Some points, each followed by its number:
[-25. -16. -71.  16.  55.   1.  -2.   6.   5. -71. -34.  27.  17.   5.  -4.  -8. -26. -59.  32.  -6.  -5. -61.  21.  -1.  35.   8.  27.  25.  -9. -51.] 0
[ -7.  -4. -48.   5.  35.   7.  11.  72. -12. -76. -54.  39.  59. -20. -21. -18. -48. -46.  44. -64.   1.  -8. -28.  77.  62.  -6.   2. -11.   1. -30.] 1
[   0.  -22. -112.  -18.   63.   18.   22.   85.  -14. -127.  -63.   77.    1.  -65.   -1.   10.  -62.  -89.   80.  -98.   55.  -90.  -21.    1.   89.   30.    2.  -11.  -94.  -10.] 2
[ 29. -13.  93.  16.   0.  17. -10. -34.  13.  65.   5. -26. -18.  10.  15.   6.  15.  60. -23.  53. -21.  19.  -8. -45. -41.   2.  -5.  27.  10.  11.] 3
[   0.  -20. -106.  -15.   58.   16.   19.   79.  -15. -127.  -57.   69.    1.  -59.   -2.    8.  -56.  -85.   74.  -91.   51.  -82.  -20.    5.   83.   27.    2.  -11.  -85.  -11.] 4
[ 25.  18. -14.  -7.  32. -25. -10.  10. -26. -28. -16. -27.  22.  63. -21. -35.   1. -16.  13.   1. -30. -11.  19.  61.  23. -15.  -5.   4.  15. -22.] 5
[ 10. -10.  -4.  24. -36.  -5.   1.   6. -26.   1.  18. -50.  12.  33.  22.  -9.  28. -26.   2.  12. -24.  38.   8.  66.  -9.  -9. -13.  -4.  36. -32.] 6
[ -33.   -9. -113.  -26.   62.   -2.   35.   99.    3. -127.  -40.   75.  -13.  -36.    4.   20.  -39.  -88.   57. -110.   57.  -59.  -22.  -12.   66.   20.   11.   16.  -67.    1.] 7
[ 26. -10.  33.  34. -45.  17.  -8. -32. -16.  53.  37. -13. -30.  18.  30.  16.   9. -17. -19.  67.  -7.  -2.  -5.  47. -53. -14.  -9.   3.  43.  29.] 8
[  37.    9.   77.   -4.   44.  -10.  -57.  -52.    5.   62.    1.   -5.   -1.  -65.  -25.  -11.    3.   96.  -43.    9.  -39.   12.  -11. -116.  -56.  -12.   47.  -14.   30.   35.] 9
[-33.  -7. -79. -61.  11. -37.  52.  21.   1. -64.  28.  15. -33.  40. -39. -37.  21. -40.  17. -13.  31.  -2.  23.  39.  37.   6. -32. -20. -36. -17.] 10
[ 10. -27.  36.  24. -46.  23.  11.   1.   0.  30.  18. -41. -14.   5.  49.  26.  51. -10. -23.  57.  -7.  26.  -1.  67. -46.   6. -40.  16.  52.   4.] 11
[-31.  -2. -63. -34.  40. -19.  16.  46.  -9. -85. -14.  47.  25.  14. -13.   4. -36. -55.  43. -36.  37. -32.  23.  19.  39. -10.  -9.  10. -34.   4.] 12
[ 11.  -8.   1.  23. -34.  -5.   1.   4. -24.   6.  17. -49.  11.  31.  21.  -9.  28. -19.  -1.  14. -24.  37.   7.  59. -11.  -8. -13.  -2.  34. -27.] 13
[-50.  38. -51. -28.  51. -35. -21.  73.   1. -61. -21.  -6.  24.  19.  20. -12. -41. -52.  43.  -1.  11. -66. -22.  71.  57. -12. -17.  21. -24. -19.] 14
[ 20.  10.  95.  -6.   3.  16. -29. -34.  10.  77.   6. -14.   2. -27. -21.  -2. -11.  86. -53.   1. -45.  42.   6. -82. -30.  -3.  26. -11.  20.  18.] 15
[-32.  -6. -80. -58.  16. -33.  49.  24.   1. -69.  23.  21. -28.  31. -39. -34.  15. -42.  22. -18.  32.  -6.  22.  35.  39.   8. -26. -18. -36. -18.] 16
[ -6.  -5. -50.   5.  38.   8.  11.  76. -12. -83. -60.  42.  63. -23. -23. -20. -52. -48.  48. -67.  -1.  -9. -31.  78.  64.  -5.   3. -13.  -1. -29.] 17
[  9.  20.  66.  -3. -28.   7.   2. -42.  19.  53.  18. -25. -11. -29. -24.  16.  16.  60. -54.  27. -20.  27. -11. -58. -37.   4.  15.   0.  24.  19.] 18
[ 67.   4. 103.  12.  18.  19. -55. -36.   2.  73.   5. -11. -14.  -5.   9.  -8.  -6. 100. -23.  50. -26.  -2. -10. -80. -83. -18.  22. -14.  16.  36.] 19
[ -29.  -12.  -94.   -2.   69.   29.   23.   60.    4. -120.  -42.   93.   24.  -76.  -36.   11.  -79.  -70.   81. -112.   70.  -71.   -4.  -26.   80.   24.   35.  -20.  -58.  -31.] 20
[-43.   1. -51. -14.  51. -29.   9.  10.  12. -24. -16. -30.  14.  64.  25.  18. -17. -53.  42.  10.  13. -72.  15.  64.  31.   3.  -7.  31. -24.  -7.] 21
[-29. -13.  22.  12. -39.   2.  19. -37.  20.  41.  -2. -15. -16.  17.  10.   0.  -3.  -8.   0.  38.   0.  -6.  20.  16. -12.  -8. -23.  24.   1. -18.] 22
[-36.   4.   5.  16. -39. -33.  18. -54.  -1.  69.   6. -23. -21.  10.  36.   3.  59.  23. -18.  23.  23.  16.   4.   1. -46.  -1. -31.  15.   0.  33.] 23
[ -9. -18. -71.  -8.  47.   3.  42.  67.  -2. -80. -34.  50.  13. -16. -25.  13. -40. -68.  53. -87.  30. -16.  -6.  41.  68.  10.  20.   3. -22. -11.] 24
[ -4.  22.  56.  -9. -23.   5.   6. -40.   2.  51.  -7.  -5.  -4. -41. -17.  15.  32.  76. -52.  -3.  -8.  38.   5. -63.  -5.  13.  11. -11.  -5.  13.] 25
New points follow, each followed by the numbers of its two nearest points above by angle, nearest first.
[ 11.  21.  70.  -5. -26.   9.   2. -41.  20.  52.  16. -24.  -9. -34. -27.  18.  14.  65. -56.  24. -21.  28. -12. -63. -36.   6.  17.  -2.  23.  18.] 18 15
[-26. -11.  27.  13. -41.   2.  18. -36.  20.  40.   0. -14. -14.  16.  10.   2.  -6.  -7.  -1.  40.   1.  -8.  19.  16. -13. -10. -21.  23.   4. -14.] 22 8
[-42.  11. -15.   4. -37.   9.  10. -82.  16.  33.  40. -18. -31.  34. -11.  -8.  26.  12. -39.  34.   8.   3.  -4.  -3. -26.  10.  -6.  -5.  -5.  35.] 23 22
[ -33.   -9. -108.  -26.   60.   -4.   34.   94.    2. -127.  -35.   68.  -10.  -26.    0.   18.  -36.  -85.   53. -101.   54.  -54.  -18.   -7.   67.   17.    8.   14.  -64.    0.] 7 4
[-41.   1.  -7.  15. -33. -34.  21. -45.   0.  56.   0. -17. -20.   7.  36.   5.  54.  14. -12.  13.  28.   8.   5.   2. -42.   1. -33.  18.  -7.  32.] 23 22
[-29. -14.  27.  14. -44.   3.  20. -39.  22.  45.  -2. -13. -17.  14.  12.   2.  -5.  -7.   1.  39.   2.  -6.  19.  14. -14.  -9. -23.  25.   1. -16.] 22 23
[ 26.  30.  21.  36. -51.  34. -47. -28.  -7.  24.  28.   8.  -5. -15.  15.  -4.  11. -19. -19.  43. -14.  18.  -6.  11. -41. -12.  18.  -5.  56.  -2.] 8 11
[ -6.  21.  58. -12. -22.   3.  10. -41.   2.  53.  -9.  -6.  -4. -43. -19.  17.  34.  82. -54.  -6.  -8.  39.   5. -68.  -2.  14.  11. -11. -10.  14.] 25 18
[ 32.  17.  35.  37. -44.  29. -29. -51. -13.  18.  46.  -5.  14.  10.  -1.   1.   2.   8. -32.  59. -20.  17.   3.   7. -61. -13.   8. -11.  49.  14.] 8 19
[ 34.  37.  46.  24. -73.   9.  -6. -13. -32.  70.  49. -37. -15.  20.  34.  15.  27.  -2. -23.  44. -21.  34. -26.  30. -34. -26. -18.   4.  38.  11.] 8 11
[ 22.  13.  35.  29. -61.  22. -30. -13. -26.  73.  38. -14. -33.  21.  47.   8.  27.  -8. -19.  41.   3.  36.  -8.  22. -51. -29. -18. -14.  34.  11.] 8 11
[ -6.  20.  53. -13. -17.   1.  10. -36.   1.  48.  -9.  -6.  -2. -38. -18.  17.  32.  75. -49.  -4.  -7.  34.   7. -61.   0.  12.   9. -10.  -9.  12.] 25 18
[ 13.  -7.   7.  22. -30.  11.  -4. -42.   2.  31.  47. -40. -54. -19. -26.  -5.  31.   9. -19.  52.  -4.  23. -31.  11. -25.   1.  15. -19.  20.  29.] 8 18
[-43.   2. -53. -16.  50. -30.   9.   9.  13. -26. -13. -29.  13.  64.  23.  16. -15. -54.  40.   9.  12. -69.  16.  61.  30.   3.  -7.  28. -24.  -8.] 21 14
[  8.  11.  24.  33. -40.  -7. -12. -51. -10.  66.  42. -27. -30.  54.  35.  20.  15.  -5. -23.  74.  -2.  14.   2.  35. -51. -14. -26.  11.  36.  43.] 8 11
[ 10.  -7.  -1.  19. -24.  11.   1. -31.   0.  18.  40. -29. -51. -23. -24.  -2.  24.   3. -13.  39.   2.  17. -31.   8. -18.   3.  13. -18.  11.  27.] 8 18
[-40.   1.   0.  19. -39. -35.  16. -54.   0.  66.   5. -24. -19.  12.  36.   1.  59.  18. -16.  25.  23.  15.   6.   5. -49.  -1. -33.  17.   2.  30.] 23 22
[ 58.  -4.  20.  57. -40.   6.  -5.  -8.  -6.  51.  40.  -4.  -7.  12.  36.  21.  21.  10. -35.  52. -22.  15. -15.  28. -34.   1. -10.   2.  40.   8.] 8 11
